In the data rows, the value 128 means zero.
Here are some points:
tensor([155,  76, 149,  37, 181, 153, 239, 124, 189, 104, 182,  63, 157,
        104, 122, 179])
tensor([ 83, 121, 151, 203, 136, 141, 241, 168, 184, 168, 172,  52, 155,
        208,  89, 185])
tensor([141, 101, 207,  33, 194, 149, 194, 152, 191, 100, 181, 104, 158,
        102, 145, 196])
tensor([105, 111, 210,  85, 174, 142, 122, 119, 131, 105, 141, 136, 120,
        112, 180, 129])
tensor([ 43, 166, 192, 235, 141, 117, 103, 105,  91, 152, 114, 142, 104,
        184, 155, 132])
tensor([135,  89, 176,  43, 161, 159, 164, 125, 131, 106, 156, 128, 133,
         98, 152, 133])
tensor([ 44, 156, 138, 255, 144, 108, 181, 123, 143, 174, 146,  65, 140,
        243, 109, 153])
tensor([ 85, 129, 143, 225,  99, 116, 208, 160, 145, 177, 146,  74, 119,
        195,  98, 161])
tensor([106, 151, 251,  85, 203, 136, 106, 120, 158, 105, 124, 167, 136,
        107, 184, 192])
tensor([ 92, 105, 226, 104, 222, 144, 206, 133, 187, 118, 172,  82, 163,
        147, 161, 183])
tensor([ 54, 139, 239, 163, 203, 109,  89,  87, 107, 110, 110, 160, 118,
        125, 175, 132])
tensor([112, 126, 164, 133, 132, 116, 148, 125, 148, 118, 142, 125, 127,
        157, 136, 150])
tensor([135, 146, 124, 113, 135, 123,  79, 119, 106, 116, 121, 151, 127,
        109, 141, 112])
tensor([167, 112, 136,  44, 153, 140, 172, 123, 176, 106, 160, 113, 149,
        106, 129, 159])
tensor([158,  75, 136,  57, 118, 124, 198, 138, 169, 117, 161, 102, 150,
        130, 125, 121])
tensor([186, 146,  75,  72, 108, 148,  82, 147, 120, 117, 119, 153, 132,
         69, 120, 106])
tensor([ 61, 160, 206, 179, 164, 106,  36,  93,  70, 112,  98, 187, 104,
        155, 182, 109])
tensor([178,  90, 121,   0, 171, 152, 167, 122, 150,  90, 159, 110, 140,
         55, 145, 151])
tensor([ 83, 136,  98, 246, 140, 122, 210, 127, 174, 174, 133,  59, 159,
        232,  91, 168])
tensor([137, 134,  72, 174,  92, 146, 191, 155, 146, 169, 148,  74, 127,
        154,  75, 161])
tensor([153,  90, 100, 135, 110, 133, 221, 165, 196, 160, 146,  69, 155,
        133,  69, 139])
tensor([120, 111, 173, 111, 171, 151, 224, 154, 192, 137, 175,  73, 164,
        154, 122, 195])
tensor([132, 147, 169,  60, 161, 138,  51,  93,  80,  92, 112, 177, 101,
         59, 174, 137])
tensor([108, 129, 201,  81, 171, 103,  77,  73,  99,  91, 113, 178, 115,
        111, 195, 113])
tensor([234,  78,  53,   4, 111, 147, 196, 162, 184, 117, 156,  94, 165,
         44,  63, 132])
tensor([ 45, 205, 180, 255, 146, 115,  64, 112, 116, 166,  86, 160, 112,
        199, 146, 158])
tensor([100, 183,  56, 244,  81, 125,  38, 120,  74, 168,  74, 155, 111,
        163, 116,  74])
tensor([128, 104, 142,  97, 129, 130,  94, 118, 102, 107,  88, 161, 100,
         79, 141, 122])
tensor([181, 129, 117,   5, 142, 120,  25,  69,  80,  77,  94, 204, 117,
         42, 188,  80])
tensor([106, 113, 141, 159, 141, 144, 199, 138, 162, 149, 149,  77, 140,
        165, 123, 152])
tensor([ 47, 125, 246, 179, 176, 113, 119, 100, 133, 119, 104, 159, 109,
        147, 162, 170])
tensor([111, 157, 170, 113, 148, 112,  55,  91,  74, 113, 107, 176,  99,
         93, 175, 135])
tensor([ 95, 176, 109, 210, 106,  91,  72, 102,  93, 143, 102, 136,  95,
        166, 144, 124])
tensor([139, 152,  74, 127, 115, 124,   6,  84,  61, 105,  65, 195,  86,
         74, 145,  70])
tensor([120,  58, 197,  67, 182, 160, 255, 146, 208, 124, 191,  57, 163,
        142, 132, 185])
tensor([108, 137,  60, 255,  93, 129, 210, 158, 181, 193, 139,  38, 150,
        225,  71, 149])
24 more points follow, each with its number after it:
tensor([159, 170,   0, 197,  52, 119,  61, 141,  80, 161, 104, 134, 119,
        134,  83,  53]) 0
tensor([124, 101, 195,  60, 197, 149, 139, 106, 147, 102, 143, 128, 137,
        102, 181, 137]) 1
tensor([194, 132,   2, 128,  74, 148, 137, 155, 150, 161, 122,  93, 156,
        115,  79,  84]) 2
tensor([ 22, 157, 200, 255, 166, 121, 113,  94,  96, 157, 108, 127, 106,
        201, 167, 135]) 3
tensor([153,  96, 151,  62, 169, 138, 192, 135, 186, 110, 158,  91, 153,
        106, 120, 156]) 4
tensor([ 89, 161, 172, 185, 131, 104, 136, 136, 141, 141, 127, 128, 135,
        183, 115, 187]) 5
tensor([151, 127, 176,  46, 175, 144, 121, 131, 150,  98, 135, 145, 137,
         83, 150, 157]) 6
tensor([184,  84,  96,  58, 108, 140, 227, 155, 169, 130, 170,  72, 142,
        100,  95, 155]) 7
tensor([ 87, 150, 142, 204, 119, 116, 119, 121, 122, 151, 119, 132, 127,
        173, 118, 135]) 8
tensor([138, 100, 120, 146,  93, 143, 225, 172, 184, 178, 169,  79, 148,
        182,  84, 136]) 9
tensor([207,  59, 104,   0, 130, 157, 203, 159, 169,  87, 176, 108, 168,
         73, 103, 137]) 10
tensor([112, 177, 138, 171, 128, 106,  61, 111,  95, 129, 115, 159, 109,
        129, 129, 128]) 11
tensor([181, 144,   0, 157,  22, 146,  84, 150,  70, 158, 115, 132, 109,
        107,  74,  48]) 12
tensor([106, 148, 146, 154, 139, 110, 143, 111, 116, 127, 142, 122, 120,
        148, 126, 183]) 13
tensor([183, 100, 126,  35, 119, 135, 164, 160, 157, 107, 161, 120, 135,
         74,  99, 152]) 14
tensor([ 53, 102, 255,  98, 208, 120, 180, 107, 141,  88, 169, 136, 124,
        152, 184, 195]) 15
tensor([113, 176,  97, 168,  99, 131,  23, 102,  49, 134,  88, 180,  84,
        103, 138,  92]) 16
tensor([ 69, 126, 255,  86, 228, 122, 135,  96, 134,  95, 143, 144, 119,
        113, 203, 190]) 17
tensor([166, 148,  16, 171,  43, 145, 135, 158, 104, 166, 130, 101, 113,
        130,  61, 120]) 18
tensor([132, 100, 203,  44, 208, 117, 157, 111, 163,  85, 151, 122, 145,
         77, 149, 171]) 19
tensor([ 48, 125, 255, 142, 216, 102, 178, 106, 158, 112, 171, 115, 145,
        177, 172, 190]) 20
tensor([131,  81, 208,  87, 159, 133, 255, 180, 226, 127, 194,  77, 160,
        144,  99, 210]) 21
tensor([100,  98, 138, 168, 165, 132, 241, 143, 205, 144, 163,  46, 169,
        185,  96, 163]) 22
tensor([128, 130,  52, 188,  85, 133,  77, 104,  85, 138,  79, 139,  95,
        114, 104,  70]) 23
Which two of these numbered points are nearest to each point below, ignoring the 3 directions in which the first points spread most? Their numbers follow each, nearest first.
tensor([159, 172,  19, 175,  54, 123,  39, 141,  69, 150,  99, 150, 109,
        115,  95,  59]) > 0 8
tensor([116,  97, 199, 117, 149, 120, 202, 154, 175, 121, 145, 110, 148,
        125, 105, 172]) > 21 14
tensor([ 37, 124, 255, 137, 221, 100, 143,  85, 112,  90, 158, 140, 120,
        162, 203, 180]) > 15 20
tensor([165, 132, 117,  76, 140, 140,  90, 122, 126, 120, 121, 141, 131,
         80, 146,  94]) > 2 1
tensor([ 67, 171, 232, 170, 167,  99,  79, 104, 108, 121, 110, 174, 118,
        155, 167, 183]) > 5 11
tensor([108, 160,  54, 224,  63, 117,  80, 140,  70, 153, 103, 144, 115,
        170,  91,  90]) > 10 8
tensor([206, 119,  24, 104,  49, 154, 149, 166, 151, 149, 135, 112, 137,
        121,  76,  92]) > 9 8
tensor([113,  78, 198,  92, 131, 112, 195, 140, 153, 118, 153, 119, 135,
        151, 141, 139]) > 9 10
tensor([145, 110, 141,  73, 151, 123, 178, 119, 163, 103, 158, 108, 146,
        131, 131, 171]) > 20 13
tensor([109, 140, 128, 161, 109, 112, 122, 119, 102, 143, 125, 125, 111,
        136, 130, 134]) > 7 16
tensor([ 69, 167, 115, 255,  98, 129, 110, 127,  84, 173, 110, 124, 104,
        194, 115, 121]) > 16 18
tensor([114, 112, 171, 120, 171, 150, 221, 160, 194, 137, 172,  78, 158,
        158, 123, 197]) > 6 8
tensor([160, 143,  21, 183,  56, 111,  79, 147,  77, 142, 112, 134,  95,
        113,  59,  70]) > 14 10
tensor([ 40, 172, 212, 211, 177, 100,  74,  76,  99, 125, 118, 154, 112,
        193, 184, 150]) > 20 4
tensor([191, 102,  72,  66, 118, 156, 147, 148, 165, 127, 139, 111, 146,
         79, 106,  79]) > 2 1
tensor([ 85, 151, 244, 125, 198, 111,  90, 106, 127, 101, 136, 161, 124,
        119, 167, 161]) > 11 6
tensor([151, 102, 169,  38, 138, 113, 140, 129, 142,  99, 135, 137, 120,
         84, 159, 146]) > 7 8
tensor([150, 158,  53, 136, 108, 126,  24,  99,  72, 125,  95, 165, 118,
        103, 142,  38]) > 1 0
tensor([ 63, 114, 226, 179, 165, 109, 188, 123, 158, 144, 136, 113, 143,
        183, 136, 170]) > 8 7
tensor([ 76, 165, 197, 155, 185, 127,  93,  83, 113, 123, 117, 146, 112,
        131, 174, 174]) > 17 13
tensor([ 71, 147, 172, 200, 129, 101,  74, 130,  85, 137,  99, 161, 108,
        144, 126, 115]) > 14 8
tensor([185, 129, 134,   2, 148, 153,  85, 133, 129,  85, 132, 170, 133,
         53, 151, 126]) > 6 11
tensor([193, 118,   0, 155,  13, 143, 164, 183, 105, 165, 141,  93, 117,
        126,  34,  74]) > 12 9
tensor([123, 127, 191, 127, 160, 123, 213, 149, 205, 138, 165,  89, 158,
        160, 111, 207]) > 5 6
tensor([134,  70, 159,  73, 134, 123, 216, 131, 164, 114, 165,  98, 148,
        149, 131, 147]) > 15 10
tensor([129, 153,  86, 162, 110, 112,  99, 115, 100, 143, 108, 124, 110,
        123, 123, 118]) > 17 7
tensor([ 58, 172, 107, 255, 126, 115, 126, 107,  95, 165, 116,  94, 118,
        209, 120, 143]) > 17 3
tensor([149, 116,  94, 140,  72, 136, 152, 153, 108, 142, 149, 114, 117,
        135,  92, 112]) > 12 7
tensor([105,  99, 226, 115, 189, 117, 209, 134, 192, 123, 150,  99, 152,
        131, 123, 205]) > 19 4
tensor([ 94, 126, 110, 183, 117, 129,  85, 122, 106, 134,  81, 144, 121,
        161, 147,  97]) > 1 22
tensor([104, 185,  84, 194, 104,  99,   0, 100,  36, 128,  91, 183, 101,
        130, 141,  55]) > 0 20
tensor([154,  99, 160,  61, 129, 106, 173, 122, 150, 103, 146, 128, 131,
        110, 131, 167]) > 7 8
tensor([136, 167,  73, 177,  80, 125,  50, 138,  81, 149, 102, 156, 111,
        127, 117,  65]) > 0 12
tensor([112, 142,  99, 170, 113, 141,  96, 106,  82, 146, 107, 137, 109,
        138, 146,  81]) > 3 1
tensor([101, 114,  94, 224,  98, 127, 235, 164, 170, 167, 161,  56, 162,
        225,  62, 155]) > 10 8
tensor([ 57, 132, 213, 176, 181, 107, 111, 100, 116, 115, 103, 148, 108,
        147, 158, 175]) > 19 17
tensor([105, 153, 123, 150, 127,  97,  32,  74,  65, 118,  80, 180, 113,
        135, 182,  61]) > 1 22
tensor([103, 154, 114, 230,  96, 120, 172, 148, 155, 173, 144,  94, 136,
        209,  87, 150]) > 8 11
tensor([158, 103, 154,  37, 147, 106, 156, 108, 142,  93, 144, 133, 141,
        102, 143, 170]) > 13 20
tensor([100, 162, 117, 183, 103, 129,  95, 124,  85, 144, 116, 143, 100,
        141, 127, 136]) > 18 16
tensor([ 69, 140, 175, 201, 161, 119, 165, 127, 141, 146, 148,  96, 127,
        190, 131, 174]) > 17 8
tensor([109,  66, 208,  75, 187, 134, 234, 131, 192, 103, 160,  89, 141,
        122, 169, 219]) > 17 7
tensor([152, 159,  84, 140,  76, 105,  84, 118, 103, 143, 100, 160, 116,
        127, 115, 120]) > 5 8
tensor([119,  75, 227,  64, 161, 110, 241, 140, 203, 101, 182,  89, 135,
        146, 144, 210]) > 7 14
tensor([115, 165,  38, 233, 109, 141, 132, 137, 125, 173, 121,  81, 140,
        184,  95, 112]) > 1 2
tensor([167, 100, 157,   0, 157, 133,  80, 122,  98,  70, 135, 178, 134,
         53, 171, 113]) > 10 0
tensor([109,  66, 193,  80, 176, 144, 203, 128, 171, 100, 147, 106, 136,
        119, 132, 163]) > 23 3
tensor([157,  76, 137,  75, 112, 140, 239, 155, 200, 139, 162,  73, 142,
        138, 124, 146]) > 9 7
tensor([119, 126, 242,  30, 197, 109,  53,  71, 118,  71, 105, 194, 103,
         63, 237, 139]) > 4 17
tensor([ 85, 164, 138, 184, 128,  90,  36,  70,  64, 123,  83, 174, 100,
        153, 172,  90]) > 20 22
tensor([222,  87,  81,   0, 127, 150, 168, 155, 158,  95, 168, 113, 162,
         56, 107, 112]) > 0 10
tensor([130,  82, 224,  75, 197, 135, 255, 160, 226, 111, 203,  66, 171,
        132, 105, 222]) > 11 14
tensor([209, 108, 116,   0, 130, 133, 139, 137, 157,  87, 157, 137, 147,
         58, 125, 143]) > 11 5
tensor([124, 130,  60, 206,  69, 135, 138, 161, 107, 160, 125, 112, 131,
        175,  76,  94]) > 10 12
tensor([104, 183, 111, 214, 122, 110,  71, 113, 113, 154, 106, 139, 112,
        151, 121, 120]) > 11 4
tensor([ 96, 166, 112, 191, 105, 111,  46, 100,  53, 141,  98, 161,  93,
        129, 151,  79]) > 3 7
tensor([137, 105,  33, 198,  92, 175, 244, 158, 171, 184, 156,  34, 146,
        180,  65, 118]) > 3 1
tensor([ 59, 119, 249, 128, 217, 113, 193,  90, 153, 114, 164, 102, 133,
        165, 166, 213]) > 13 17
tensor([104, 101, 225, 102, 164, 107, 185, 132, 171, 115, 155, 108, 127,
        152, 166, 169]) > 7 8
tensor([164,  67, 167,   0, 156, 124, 186, 113, 153,  82, 161, 121, 151,
         98, 153, 143]) > 15 20
tensor([167,  96,  80,  75, 112, 152, 164, 149, 142, 123, 138, 116, 156,
        115, 112, 115]) > 10 8
tensor([141,  83, 209,  52, 183, 121, 202, 133, 192, 110, 156, 109, 158,
         91, 123, 195]) > 19 8
tensor([120, 150,  62, 184, 106, 138, 113, 124, 126, 155,  94, 122, 141,
        149, 104, 114]) > 2 4
tensor([127, 118, 219,  59, 169, 115,  63, 114, 108,  85, 111, 200, 112,
         52, 159, 131]) > 21 14
tensor([134, 138, 220,  46, 206, 109,  61,  90, 130,  83, 104, 188, 126,
         47, 181, 163]) > 19 6
tensor([ 74, 121, 212, 155, 201, 121, 169, 110, 178, 125, 110, 114, 149,
        175, 155, 219]) > 19 4
